Read these off the matrix that follows.
1) The entry just left of the smallest entry?
2) The entry just right of 4.61?
3) The entry just right of 1.75?
4) The top-right entry?
5) The entry directly below 2.09?
6) The smallest entry?
7) The entry directly below 1.55?
8) The entry just right of the smallest entry?
[[ 1.75 -3.81  0.32 -3.10  0.91  2.23]
 [ 4.51 -3.81  2.07 -1.72  1.78  1.72]
 [ 4.61 -3.98  2.09 -0.48  1.74  1.55]
 [ 3.79 -3.70  1.65 -1.22  1.89  1.45]
 [ 2.45 -6.22  0.40 -3.10  1.03  2.13]]
1) 2.45
2) -3.98
3) -3.81
4) 2.23
5) 1.65
6) -6.22
7) 1.45
8) 0.40

x = array([62, 19, 51, 55, 21, 66, 86, 65, 65, 42, 59, 77, 90])
What is the median entry?
A: 62
The minimum is 19
The entry just right of 51 is 55

[[-0.12  5.32 -5.21 -0.96]
 [-4.90 -4.15  4.74 -4.47]
 [-2.78  1.15 -2.19  1.29]
 [ 5.05 -3.22 -3.69 -3.65]
 [ 0.59  4.03 -1.18 -4.61]
 [-3.34  0.38  2.80  5.54]
 [-3.37  2.14  3.33  2.14]
 [ 3.77  1.12 -5.25 -3.03]
 [-2.81  2.35 -4.65 -0.35]
 [-5.82  5.63  1.55 -4.52]
 [ 6.04 -0.03  1.64 -0.63]
 [ 4.57  0.89 -2.44 -3.52]]
Rows and columns are numbered from 1.
Report the entry at row 1, column 1.
-0.12
Report the entry in row 1 and column 2.
5.32
The entry directly above the smallest entry is -2.81
Report the entry directly above -3.69.
-2.19
The entry just right of the smallest entry: 5.63
Report the entry at row 1, column 3.
-5.21
Report the entry in the top-right corner.
-0.96
The entry at row 3, column 1 is -2.78
Report the entry just right of the largest entry.
-0.03
Report the entry directly above -2.78.
-4.90
The entry directly below 1.29 -> -3.65
Report the smallest entry.
-5.82
Report the entry directly above 1.29.
-4.47
Report the entry at row 2, column 3.
4.74
The entry directly below 1.12 -> 2.35
The bottom entry of the column that holds the smallest entry: 4.57
The entry directly below 5.05 is 0.59
Report the entry directly below -0.35.
-4.52
Report the entry directly below -4.65.
1.55
Report the entry in row 3 and column 2.
1.15
Report the entry directly below -4.61.
5.54
The entry directly above -5.25 is 3.33
Report the entry in the bottom-right corner.
-3.52
The entry just right of 5.05 is -3.22
The entry directly below -3.69 -> -1.18
The entry just right of -3.37 is 2.14
The entry just left of -1.18 is 4.03

[[-0.47 -0.27 -0.10  0.48 -0.58 -0.64  0.84  1.02 -0.88 -0.83]
 [ 0.44 -0.59  0.27 -0.99  0.08  0.01  0.01  1.10  0.51 -0.33]
 [-1.95  1.48 -0.04  1.93  3.42 -0.44  1.13 -2.36 -0.45  0.59]
 [-1.85  0.12  0.92 -0.20  4.94 -0.80  1.95  0.26  0.73 -0.60]
 [ 0.33 -0.56  0.28 -0.98 -0.01  0.00 -0.03  1.04  0.48 -0.36]
 [-0.50 -0.35 -0.09  0.48 -0.55 -0.71  0.81  1.06 -0.89 -0.81]
 [-1.72 -1.53 -0.04  1.01 -1.56 -2.33  3.22  4.28 -2.72 -3.17]
 [-1.77 -1.64 -0.11  1.03 -1.58 -2.27  3.15  4.35 -2.80 -3.22]
 [-1.75 -1.60 -0.13  1.06 -1.62 -2.27  3.19  4.24 -2.77 -3.16]
 [-1.59  0.14  0.08  0.97  1.64 -0.98  1.68  0.47 -0.86 -0.84]
 [-1.58  0.04  0.15  0.87  1.61 -0.99  1.65  0.44 -0.86 -0.84]
 [-1.96  1.48 -0.03  1.92  3.44 -0.40  1.14 -2.35 -0.43  0.66]
 [-1.87  0.13  0.82 -0.15  4.96 -0.84  2.01  0.29  0.71 -0.63]
 [-0.45 -0.38 -0.10  0.47 -0.56 -0.62  0.85  1.04 -0.84 -0.84]]
Counting starts at 1.
The top entry of the column that holds the smallest entry -> -0.83
Report the entry at row 1, column 2.
-0.27
Report the entry directly above -3.22.
-3.17
Report the entry directly above 0.28.
0.92
The entry at row 2, column 1 -> 0.44
Report the entry in row 2 and column 2.
-0.59
The bottom-right entry is -0.84
The entry in row 2 and column 3 is 0.27
Report the bottom-left entry.
-0.45
Report the entry directly below 1.93.
-0.20
The entry in the top-left corner: -0.47
The entry just right of -2.77 -> -3.16
Report the entry directly above 0.59.
-0.33
Report the entry just right of 4.28.
-2.72
The entry at row 1, column 3: -0.10
Report the entry just right of -1.62.
-2.27
Report the entry at row 3, column 1.
-1.95
The entry just right of the largest entry is -0.84
Report the entry just left of 1.14.
-0.40
The entry directly above 4.24 -> 4.35
Report the entry just left of 0.66.
-0.43
The entry directly above 1.92: 0.87
The entry directly below 0.82 -> -0.10
The entry in row 3 and column 2 -> 1.48
Report the entry directly below 1.61.
3.44
Report the minimum.
-3.22
The entry directly below 0.59 -> -0.60
The entry just right of -0.43 is 0.66
Report the entry directly below 4.94.
-0.01
The entry just left of 1.68 is -0.98

Read these off the array that follows.
1) Report the bottom-right entry.
2) Report the fifth entry from the end, reading row by row.
3) Report the entry directly above the smallest entry.
4) Report the entry just right of the largest entry.
5) Report the third entry, reading row by row.
6) Report the 4th-last entry, reading row by row.
7) Report the entry in the top-right corner.
array([[360, 607, 245, 882, 705, 569],
       [187, 241, 362, 645, 689, 372]])
1) 372
2) 241
3) 360
4) 705
5) 245
6) 362
7) 569

a = ((2154, 7150, 6533, 6708, 3961, 6437, 3613, 4433), (5219, 5046, 4829, 5119, 3619, 6131, 4547, 1891), (8558, 1807, 1727, 1748, 3419, 2533, 7811, 6030), (2142, 8092, 7774, 7942, 7769, 7733, 2718, 4624), (7810, 3031, 3017, 3202, 4462, 3526, 6711, 5586), (3815, 8153, 7436, 7307, 7382, 7835, 2858, 3406), (5069, 5275, 5566, 5067, 7028, 5164, 4220, 7355), (5635, 5914, 6388, 6175, 3307, 5962, 4699, 4458))
Find the entry just left of 4699.
A: 5962
Find the entry just right of the smallest entry.
A: 1748
Find the entry just left of 6711.
A: 3526
The entry just right of 2718 is 4624
The entry just left of 4547 -> 6131
Find the entry just right of the largest entry.
A: 1807
The entry just right of 5275: 5566
The largest entry -> 8558
Find the entry just right of 3961.
A: 6437
The entry just right of 3526: 6711
